In the rows, zero is written as 128.
One turn moves each row of this set onto another row. After a few examples, where does it send each row asked below?
j_751: [106 135 133  95 106 144 127 138 135 126 109 129 144  78 163 150 135  92
 143 140 124 147 128 141 113]
j_210: [107 151 135 131 122 128 151 110 154 137 126 113 146 128 157 118 163 102
 126 129 108 119 124 153 113]
j_957: [111 126 112 102 149 102 121 146 139 139 129 165 126 101 134 153 148  92
 120 151 100 132 115 125 140]
j_963: [ 99 120 131 134 109 115 156 137 135 143 133 123 143 122 111 155 131  96
 102 116 125 140 126 136 113]
j_803: [130 155 137 118 121  93 119 121  82 129  95 106 127 105 143 150 143 101
 114 140  90 132 127 130 131]
j_457: [112 130 110  78 124 111 115 157 118 126 130  95 134 100 124 145 148  65
 138 140  87 148 110 125 140]
j_654: [123 139 112 120 142  81 130 131 117 121 145  91 125 133 155 113 157  85
 125 135  93 131 111 129 111]
j_82: [105 136 102 106 144 127 130 145 142 139 128 161 123 104 127 133 153 113
 107 142 111 142 110 141 136]
j_641: [128 139 105 110 140 118 124 144 138 132 127 161 124  87 126 137 153  80
 125 153  82 120 112 137 122]
j_672: [106 148 125  95 105 150 140 131 123 137 117 103 120  79 159 130 149  73
 129 141 121 141 135 136 124]
j_339: [ 98 113 122 129 114 111 162 155 134 142 130 107 126 120 120 145 137  94
  97 114 102 149 122 126 112]
j_698: [125 141 115 113 142  90 145 139 117 116 160  95 110 119 129 126 132 102
 120 128 113 145  98 129 123]
j_850: [122 141 135 128 126 130 157 100 125 110 132 135 150 118 162 124 149  89
 129 128 117 121 128 138 110]
j_979: [127 153 134 129 119  98 112 113 102 134  97  95 135 114 131 147 160 113
 129 131  97 133 112 125 151]
j_592: [137 150 142 119 114 135 115 145 145 120 118 104 127 137 146 136 133 100
 150 149 115 120  91 110 101]
j_916: [136 148 146 113 117 132 123 141 144 135 113 101 136 143 137 130 144 102
 148 164 126 132 103 100 128]
j_391: [129 150 130 113 122 108 110 136 107 126  74  98 134 118 132 158 166 109
 139 127 111 131 118 136 130]
j_723: [131 147 142 120 100 124 128 153 136 147 124 112 120 113 153 122 124  97
 142 166 125 127  98 118  99]
j_743: [ 97 133 134 107 125 131 132 106 131 131 111 131 116  75 160 137 150  89
 133 137 120 156 130 133 107]
j_99: [ 95 125 136 130 102 112 171 129 129 133 128 110 138 116 106 142 137  82
 106 130  99 123 120 122 108]
j_206: [ 81 106 130 123 120 109 143 141 134 124 131 123 125 133 113 153 134  97
 110 128 104 155 133 125 114]
j_598: [127 149 138 109 115 116 124 121  94 123  77 104 131 109 138 149 157 105
 133 125  95 129 103 120 145]
j_864: [110 131 120 103 153 129 127 143 135 142 134 161 119 101 146 143 162  94
 103 151  94 136 121 131 125]
j_266: [124 153 153 126 108 129 130 153 137 134 115 102 122 141 138 128 126  96
 148 153 133 125 102 123 108]
j_310: [131 145 127 111 124 102 100 124  98 125  82 108 138 100 138 145 156 111
 124 146  97 131 116 122 144]
j_674: [127 139 129 102 139  76 143 130 114 117 142 107 141 144 142 126 132 103
 119 125 102 135  99 132 131]
j_518: [118 127  98  76 118  99 138 153 118 109 121 109 128  92 134 140 130  68
 136 126 109 131  99 119 122]
j_962: [129 145 118 118 126 119 139 111 137 131 127 119 136 142 158 131 162  92
 131 132 121  90 122 141 106]
j_117: [ 94 120 128 131 116 107 154 139 115 135 126 114 145 121  99 142 144  91
  98 116 105 146 125 128 115]
j_484: [111 134 115 104 143 122 126 152 158 135 128 163 117  97 134 134 149  96
 123 157  99 123 125 130 127]
j_722: [120 157 145 113 109 131 106 145 149 143 116 104 116 125 136 141 135  90
 156 156 128 126 100 120 111]
j_150: [118 130  95  97 110 124 134 147 104 131 112 101 144 103 135 151 143  59
 147 136 106 139 117 104 141]

j_979 moves to j_963
j_698 moves to j_962
Now these:
j_654 moves to j_850
j_916 moves to j_82
j_310 moves to j_117
j_457 moves to j_674
j_339 moves to j_592
j_641 moves to j_803

One turn moves each row of this set onto another row. After a few examples, where does it send each row asked below?
j_341: [138 112 132 140 149 124 143  92 129  85 112 124 148 108  88 128 150 127]
j_299: [111 149 138 114 118 123 136 144 140 137 116  90 124 113 118 131 119 116]
j_835: [133 105 130 135 147 119 133  87 137  93 111 118 142 104  90 129 145 126]
j_393: [147 133 108 141 125 123 161 124 165  95 145 118 145 105 107 155 123 102]
j_501: [110 152 142 115 112 126 134 142 133 143 118  93 131 114 122 133 128 115]
j_982: [131 113 129 144 121 125 136  86 124 106 131 127 165  99  89 139 155 110]
j_136: [128 102 134 133 142 122 124  81 133 102 114 117 146  97  94 132 146 123]
j_319: [137 148 133 128 124 115 132 130 122 110 124 110 146 139 136 141 101 145]
j_638: [120 140 135 112 108 148 156 111 134 134  97 121 110  97 127 144 119 115]
j_214: [134 150 135 127 115 121 128 128 117 115 125 110 154 139 137 141 109 143]
j_651: [126 141 129 113 113 143 163 113 138 127  95 119 108 104 125 142 113 120]
j_61: [120 156 138 123 122 124 150 157 132 125 116 100 126 123 118 129 126 123]
j_898: [142 136 114 142 110 133 151 117 153 112 149 121 166 100 113 164 137  97]
j_456: [129 141 138 118 111 118 115 117 125 126 129 102 149 131 138 143 102 138]
j_991: [128 102 126 139 121 116 128  80 134 109 129 117 154  93  92 137 148 109]
j_958: [137 143 134 121 122 113 127 124 130 112 121 103 140 138 135 139  97 144]
j_475: [148 137 110 147 117 130 161 124 155  99 145 126 160 109 108 159 133  99]
j_125: [136 119 135 145 143 130 140  95 123  92 114 127 156 108  89 132 160 125]
j_856: [125 152 139 119 106 155 162 116 123 132  99 129 123 105 128 145 126 118]
j_508: [146 123 107 132 125 119 152 116 173 104 142 111 142  98 110 156 118 101]
j_109: [131 150 141 125 109 120 122 123 117 126 129 110 156 136 137 144 106 138]
j_750: [139 103 121 140 140 111 142  91 140  90 123 116 140 104  85 132 140 120]
j_902: [117 160 141 126 115 131 149 153 124 129 117 101 135 123 120 131 132 120]
j_83: [139 119 127 149 128 121 146  95 122  94 126 129 162 105  87 135 154 115]
j_317: [137 130 114 132 108 129 142 109 160 120 151 116 161  92 115 162 130  92]
j_615: [131  98 121 135 136 111 131  81 143 101 125 114 143  96  85 134 139 112]
j_516: [126 107 140 137 136 126 123  81 128 109 117 123 156  97  93 132 156 120]
j_657: [131 138 135 118 119 113 118 119 130 121 125  99 144 132 135 141  93 141]
j_712: [141 113 122 146 138 114 150  98 129  87 124 122 151 107  85 133 148 121]
j_917: [123 146 137 114 106 151 155 111 127 138  98 125 119  99 130 147 124 113]
j_683: [128 153 133 120 110 151 170 120 126 124  96 130 119 110 126 143 124 121]
j_840: [138 124 112 129 115 124 140 109 170 113 149 109 148  93 113 157 122  95]
j_437: [128 147 131 117 116 145 171 119 133 120  95 126 107 108 123 142 118 122]
j_591: [116 152 137 119 122 121 146 152 139 128 112  92 121 122 120 129 118 120]
j_290: [131 112 137 142 133 132 130  89 118 104 118 127 163 103  94 133 158 120]
j_163: [114 158 141 122 110 127 138 149 125 139 118  96 136 117 123 133 131 116]

j_657 moves to j_456
j_591 moves to j_299
Now these:
j_290 moves to j_125
j_317 moves to j_898
j_615 moves to j_991
j_437 moves to j_651

One turn moves each row of this set onto another row. After a few examples, where does it send each row asked below?
j_277: [149 123 142 109 104 133 117 130 147 121  99 141 122]
j_383: [130 108 137 152 124 118 134 127 125 152 149 131 151]
j_595: [151 135 140 103 103 144 135 155 128 122 115 125 133]
j_820: [134 135 125 133 136  90 105 119 121 133 144 123 131]
j_261: [153 130 141 102 108 150 131 152 137 119 117 122 140]
j_603: [142 141 127 124 135  95 112 132 114 134 154 115 142]
j_291: [120 117 135 128 122 150 121 122 150 116  98 122 113]
j_973: [131 124 127 121 108 149 129 132 122  92 120 146 148]
j_646: [132 109 137 151 126 116 133 125 126 155 151 132 151]
j_81: [123 122 126 125 113 155 129 131 122  89 121 140 148]
j_633: [127 108 138 151 128 119 135 124 126 154 150 132 150]
j_740: [124 129 133 121 120 163 142 150 131 116 114 103 124]
j_888: [125 142 154 127 137 136 146 163 118 147 107 122 126]
j_251: [130 108 138 152 126 115 133 124 125 153 149 133 149]
j_578: [110 136 123 128 146 110 129 113 108 126 150 110 130]
j_941: [127 124 128 121 108 145 123 125 125  91 115 150 146]
j_288: [126 138 122 134 144 109 118 133 112 132 156 101 140]
j_802: [117 133 123 141 145 101 110 118 122 131 145 109 130]
j_107: [136 142 158 122 127 122 140 157 121 149 104 136 123]
j_733: [126 123 134 120 124 166 137 144 139 115 115 103 129]
j_914: [126 138 156 133 132 119 135 145 126 148  94 137 114]
j_400: [116 134 125 125 140  96 120 104 113 127 142 128 125]
j_318: [120 120 126 128 113 152 125 124 125  89 115 144 143]
j_438: [145 126 140 113 102 129 119 132 141 123  95 142 115]
j_897: [115 138 152 137 141 133 140 150 125 146  99 124 116]
j_402: [116 122 133 131 119 147 125 125 142 118  95 120 108]
j_490: [134 139 129 114 131  93 123 115 108 130 149 128 135]
j_306: [127 142 126 115 137 107 131 123 104 126 156 113 140]

j_603 moves to j_288
j_81 moves to j_318
Now these:
j_402 moves to j_438
j_897 moves to j_914
j_291 moves to j_277
j_306 moves to j_578

